In the rows, 128 means zero.
Rotation paths and how fast each direction turns (degrees per step):
Each turn is a multiple of 5 degrees from 10 to 175, or 0.
Each row of a path follows its step; steps can be skipped.
path 1
step 0: [116 136 129 130 128 128 131 138 123 124 131 132 125 124 126 127 130 135
 131 125 123 141 118 126 132 130]
step 1: [124 126 126 121 127 134 119 131 126 131 130 138 132 135 135 119 132 126
 136 115 123 126 128 130 123 130]
step 2: [120 130 129 133 132 127 128 137 131 124 129 119 117 131 134 116 121 132
 129 124 129 130 122 138 130 131]
step 3: [128 129 124 128 120 133 122 142 131 118 129 127 137 123 131 131 132 127
 139 122 129 132 129 130 130 134]
step 4: [127 127 123 122 130 129 137 138 125 132 130 136 129 138 129 126 124 125
 128 123 128 135 113 136 128 130]
step 5: [118 138 129 130 127 134 125 126 128 118 135 125 131 135 131 124 132 134
 132 123 117 130 125 128 128 139]
step 6: [123 124 131 118 126 129 124 137 131 128 118 126 122 127 131 125 127 125
 137 114 124 126 118 129 130 127]
step 7: [125 140 130 132 131 130 129 144 126 126 133 126 131 132 137 122 127 126
 130 128 137 126 125 128 123 136]
step 8: [121 126 128 129 113 128 133 128 127 124 125 130 132 126 133 127 131 122
 132 120 126 134 123 140 134 137]
step 9: [119 127 130 119 134 135 130 139 130 124 129 126 137 140 128 130 127 136
 125 121 129 125 121 130 130 128]
Speeds:
[133 132 129 130 127 126 128 132 128 129 126 129 127 126 128 132 128 127
 131 129 131 131 126 127 126 129]
95
[127 127 129 124 127 129 130 129 130 129 126 129 131 128 127 129 131 128
 131 124 130 129 130 126 128 122]
135
path 2
step 0: [137 126 130 131 113 123 127 130 130 135 134 128 129 127 127 129 133 133
 123 130 129 128 131 132 122 130]
step 1: [123 124 124 126 122 133 126 126 125 136 131 125 116 135 132 126 128 129
 130 121 128 127 128 127 123 121]
step 2: [131 131 120 129 118 126 136 129 135 128 134 120 127 124 131 129 136 128
 130 126 125 134 129 129 126 130]
step 3: [126 126 134 137 119 123 122 130 124 135 129 121 127 126 132 124 133 133
 128 124 132 125 129 128 125 122]
step 4: [131 126 119 123 117 128 128 128 126 128 130 123 121 132 125 133 129 133
 130 128 122 130 134 122 120 125]
step 5: [130 129 126 136 121 133 130 126 132 137 133 126 131 126 135 124 134 125
 128 122 127 127 125 126 119 128]
step 6: [125 123 127 122 124 123 132 129 122 134 133 117 128 129 130 125 134 132
 135 128 131 129 136 128 125 124]
step 7: [133 127 125 134 116 123 125 123 134 134 127 120 126 133 127 129 126 132
 127 127 122 131 124 125 122 131]
step 8: [130 125 122 126 118 132 126 132 125 136 136 126 131 131 132 127 132 124
 125 124 135 130 131 125 125 119]
step 9: [125 122 124 129 127 129 130 127 130 132 128 112 121 124 129 130 134 127
 133 125 121 132 126 128 123 127]
Speeds:
[130 128 127 129 127 130 125 128 129 126 128 130 126 131 130 129 122 127
 129 125 130 130 132 126 126 130]
110
[127 124 126 124 131 129 127 128 126 125 127 126 125 130 129 127 129 131
 130 129 131 129 127 128 126 125]
145
[126 130 127 126 127 125 132 126 129 127 127 126 124 129 127 127 124 127
 127 128 124 126 127 124 128 127]
135
path 3
step 0: [120 127 137 123 135 120 136 127 129 138 126 134 130 127 124 137 127 129
 133 123 134 125 130 122 132 130]
step 1: [129 128 122 137 131 118 130 119 131 130 129 131 133 122 137 138 122 129
 133 133 130 137 129 125 127 126]
step 2: [118 125 124 127 127 115 121 128 130 131 133 130 120 127 125 129 128 126
 142 129 125 126 129 130 133 124]
step 3: [122 129 128 129 130 118 127 136 132 124 126 132 136 122 131 131 123 126
 128 122 114 132 135 122 129 134]
step 4: [127 129 128 125 133 125 126 122 133 130 128 137 129 119 124 128 127 132
 128 121 123 132 131 143 135 121]
step 5: [118 128 124 124 140 124 134 128 128 136 130 136 131 128 121 130 124 127
 129 126 128 132 119 127 126 137]
step 6: [138 134 132 125 135 113 132 122 127 133 128 135 128 125 132 134 129 127
 131 133 130 132 134 127 130 127]
step 7: [119 119 123 133 128 121 130 125 131 129 132 130 124 124 130 132 122 130
 139 127 135 131 137 132 133 136]
step 8: [124 127 121 128 125 113 125 135 124 127 128 128 130 122 127 128 125 118
 129 129 120 138 129 127 128 124]
step 9: [129 121 133 122 133 120 123 126 133 125 130 131 128 125 125 131 127 129
 131 119 116 127 134 138 128 134]
Speeds:
[128 127 126 127 130 133 130 130 127 125 129 128 129 128 130 132 131 123
 129 130 127 124 129 129 129 127]
0
[131 126 129 128 129 127 127 126 127 130 123 127 123 126 127 127 129 130
 131 128 126 125 128 132 130 125]
155
path 4
step 0: [132 123 126 130 134 129 137 127 120 123 115 133 128 130 120 126 124 131
 126 130 135 129 121 124 134 134]
step 1: [128 120 118 122 125 123 131 129 127 128 120 131 134 135 130 124 120 127
 127 132 127 132 133 123 136 120]
step 2: [131 124 127 139 128 125 133 125 130 127 133 137 133 130 132 126 122 131
 139 131 127 136 129 119 125 125]
step 3: [128 117 122 129 127 130 136 119 129 127 133 133 134 128 132 138 132 126
 135 131 134 121 121 130 131 128]
step 4: [125 131 117 126 134 121 127 126 134 130 128 128 127 138 131 141 130 129
 131 131 124 122 125 122 121 125]
step 5: [136 133 124 131 132 129 123 121 125 127 122 133 120 131 119 132 129 128
 134 128 135 128 118 120 127 130]
step 6: [125 127 117 127 128 128 123 121 121 123 119 128 127 126 129 128 125 131
 123 130 134 122 128 122 138 119]
step 7: [129 127 121 134 135 127 129 128 132 123 124 137 129 129 130 127 123 144
 126 125 126 134 135 121 128 125]
step 8: [131 122 120 132 125 135 137 124 133 129 126 137 136 128 124 128 121 130
 128 128 139 132 125 130 131 133]
step 9: [120 129 119 125 126 128 140 123 135 130 123 126 135 133 137 133 124 123
 131 133 127 130 130 120 128 129]
Speeds:
[127 128 132 130 127 125 130 130 128 130 130 131 124 128 127 129 128 130
 127 126 129 128 128 122 127 131]
140
[127 127 130 129 132 126 128 129 129 128 124 130 128 126 125 124 124 130
 126 129 130 128 132 130 131 127]
55
path 5
step 0: [131 125 134 133 127 129 127 132 129 135 131 131 123 129 122 125 127 124
 132 129 130 121 125 133 141 120]
step 1: [126 133 126 134 134 126 131 127 132 126 130 128 133 128 126 135 127 135
 123 134 131 142 132 124 126 127]
step 2: [133 121 127 130 130 132 126 135 124 133 120 123 125 128 138 124 126 129
 135 124 126 126 129 135 123 126]
step 3: [120 127 132 129 126 118 134 117 131 128 131 132 123 134 128 132 134 127
 129 128 128 130 131 133 135 131]
step 4: [127 131 126 130 123 132 124 130 126 129 121 129 131 117 125 130 119 125
 132 134 135 127 133 125 127 119]
step 5: [122 132 124 124 132 121 136 133 126 129 125 122 127 133 132 127 137 139
 128 126 127 128 123 127 122 130]
step 6: [125 124 133 125 121 139 133 132 130 126 128 131 121 131 127 127 123 121
 132 126 128 126 131 131 136 130]
step 7: [126 135 133 130 130 118 129 127 128 133 132 127 135 121 124 135 121 135
 122 132 128 128 125 131 130 131]
step 8: [131 126 133 133 132 134 130 137 120 124 123 121 126 130 130 125 134 124
 128 131 126 127 134 122 123 121]
step 9: [129 127 126 129 122 127 131 124 131 135 132 126 129 140 125 129 128 132
 132 126 127 133 122 139 133 128]
Speeds:
[128 127 130 126 126 127 129 129 128 130 130 129 125 130 129 124 132 127
 132 129 123 129 127 127 128 127]
120
path 6
step 0: [119 138 136 133 134 131 127 135 133 120 128 135 127 133 130 131 116 130
 127 140 128 126 134 133 129 127]
step 1: [129 123 131 120 118 125 128 124 124 141 125 117 122 120 119 122 124 124
 128 132 130 129 127 135 132 124]
step 2: [136 137 127 127 138 129 132 123 133 132 124 131 131 139 127 141 132 133
 130 131 127 134 125 130 125 137]
step 3: [125 122 124 140 112 136 128 131 125 124 127 134 121 124 125 126 128 127
 128 120 130 130 122 134 133 131]
step 4: [130 133 127 127 130 122 119 125 128 126 135 124 137 120 136 133 140 119
 124 135 135 128 128 126 124 133]
step 5: [121 136 134 131 129 132 121 125 127 128 130 132 116 133 120 122 132 131
 136 121 120 126 131 118 129 123]
step 6: [139 117 124 126 132 123 133 130 129 129 129 123 129 117 138 133 123 125
 127 126 120 126 120 122 128 121]
step 7: [130 132 131 129 129 137 128 131 133 127 120 132 136 143 132 119 123 125
 122 126 132 123 136 120 124 132]
step 8: [122 120 118 127 129 121 132 126 121 123 124 133 131 118 119 122 125 128
 132 131 126 126 133 138 123 119]
step 9: [117 132 132 123 133 119 130 135 132 140 134 124 132 139 135 132 126 127
 124 131 125 130 125 131 131 135]
Speeds:
[129 131 128 128 128 128 130 129 127 132 129 130 131 128 125 127 125 127
 128 129 127 131 127 134 129 131]
45
[131 130 127 129 131 124 127 130 127 128 126 126 130 125 129 133 127 127
 130 126 130 128 129 130 125 126]
160
path 7
step 0: [136 134 133 128 132 134 127 127 127 125 137 127 135 130 125 119 123 130
 134 126 129 131 136 133 132 118]
step 1: [123 127 128 125 139 129 125 136 125 128 124 124 129 117 127 126 125 129
 128 129 132 131 119 116 130 121]
step 2: [120 131 120 121 131 132 127 123 128 133 126 124 127 132 119 138 139 121
 127 130 128 133 128 133 127 127]
step 3: [138 132 133 125 135 133 128 128 136 128 133 134 136 129 132 132 131 139
 123 133 123 129 127 136 128 134]
step 4: [133 125 137 137 126 121 128 138 122 129 129 121 128 125 122 126 131 130
 120 127 125 126 118 129 126 120]
step 5: [124 120 135 122 124 127 124 116 130 126 128 129 126 126 119 136 126 123
 136 127 123 131 128 127 127 118]
step 6: [127 132 130 126 134 125 131 120 133 138 125 126 125 126 130 124 127 141
 131 136 131 134 133 125 119 130]
step 7: [125 127 128 128 133 126 135 130 127 134 135 129 132 124 128 114 140 124
 123 118 125 125 126 133 124 126]
step 8: [130 123 125 122 136 127 118 133 126 128 135 127 131 133 129 134 122 123
 136 126 116 121 127 125 124 125]
step 9: [132 130 127 126 134 130 130 130 131 125 124 129 114 129 124 128 120 125
 118 139 127 134 133 129 120 124]
Speeds:
[127 130 127 130 127 126 126 131 125 133 127 122 127 130 128 129 127 131
 129 130 127 128 128 126 127 130]
155
[126 131 127 128 129 127 129 124 130 128 127 128 127 128 129 128 135 130
 128 127 129 128 128 128 127 134]
90
[131 130 128 131 130 126 126 130 127 123 129 126 126 124 127 128 130 129
 132 124 126 126 128 127 129 127]
100
[128 128 129 129 131 129 130 127 131 129 132 126 129 128 124 128 129 127
 127 131 123 130 127 125 127 126]
0
path 8
step 0: [124 119 131 131 123 131 125 130 131 128 130 127 131 138 133 113 132 128
 118 131 129 123 134 128 123 127]
step 1: [129 128 131 137 135 133 136 132 123 122 134 129 122 127 139 124 121 122
 125 125 118 133 130 127 130 124]
step 2: [128 139 123 119 130 136 122 127 123 129 135 138 138 129 129 133 122 121
 122 128 128 128 130 126 127 131]
step 3: [133 121 126 124 115 137 124 125 134 123 124 128 126 123 131 131 129 118
 137 135 125 129 128 128 128 134]
step 4: [125 132 133 133 127 130 133 126 134 130 132 131 123 124 127 133 136 136
 133 126 127 134 124 116 124 139]
step 5: [114 129 130 122 119 125 127 132 127 125 128 125 131 127 122 131 122 141
 123 129 127 134 130 131 136 132]
step 6: [135 124 118 127 134 128 123 136 136 123 123 115 126 135 126 130 125 131
 127 120 126 132 123 126 132 130]
step 7: [125 133 132 130 136 121 123 141 128 132 128 128 121 132 130 136 129 123
 130 134 141 127 128 126 128 126]
step 8: [123 133 120 135 132 127 129 130 123 128 119 126 133 118 123 125 127 129
 139 132 129 117 132 134 129 128]
step 9: [128 126 135 127 134 134 133 120 129 127 127 120 131 133 124 130 136 129
 126 127 128 119 123 138 115 128]
Speeds:
[126 128 130 125 125 127 130 130 129 126 126 127 126 125 128 125 126 125
 131 129 126 130 130 130 131 124]
155
path 9
step 0: [134 136 128 125 129 138 124 124 119 133 130 120 128 129 130 115 131 120
 131 125 128 134 119 134 125 130]
step 1: [129 136 135 131 127 119 131 122 127 131 128 125 123 122 123 136 136 135
 138 131 125 138 125 136 131 128]
step 2: [125 130 134 126 124 136 138 130 122 129 136 124 129 132 126 138 128 134
 133 124 128 118 133 122 123 118]
step 3: [127 138 128 123 131 123 124 122 136 128 129 136 128 127 128 121 120 134
 126 122 139 117 127 127 120 127]
step 4: [130 129 129 139 131 133 131 133 139 134 128 130 125 129 144 128 124 127
 129 131 129 133 126 129 120 135]
step 5: [130 117 135 123 131 128 135 126 118 128 123 124 130 123 136 123 128 122
 128 123 128 129 123 142 124 128]
step 6: [119 134 128 127 125 126 131 117 120 126 133 133 131 120 132 131 131 134
 126 137 122 129 136 136 134 131]
step 7: [131 132 134 140 118 134 130 129 126 129 124 131 137 130 119 131 122 126
 133 127 125 118 138 127 126 130]
step 8: [125 136 122 127 125 124 125 126 123 138 123 136 126 134 125 121 125 126
 124 122 125 127 119 122 115 130]
step 9: [133 127 122 131 126 126 130 126 136 134 118 132 120 119 139 138 134 128
 131 122 123 130 124 125 130 129]
Speeds:
[130 127 130 132 129 128 130 127 130 125 128 131 128 130 131 126 130 129
 132 129 124 129 130 125 129 126]
140
[128 124 127 128 127 124 130 127 127 130 131 128 125 128 129 131 130 125
 130 125 127 132 125 130 127 128]
90
[130 126 124 131 130 126 124 126 128 128 130 127 130 127 128 128 127 127
 129 127 129 127 129 124 122 130]
80
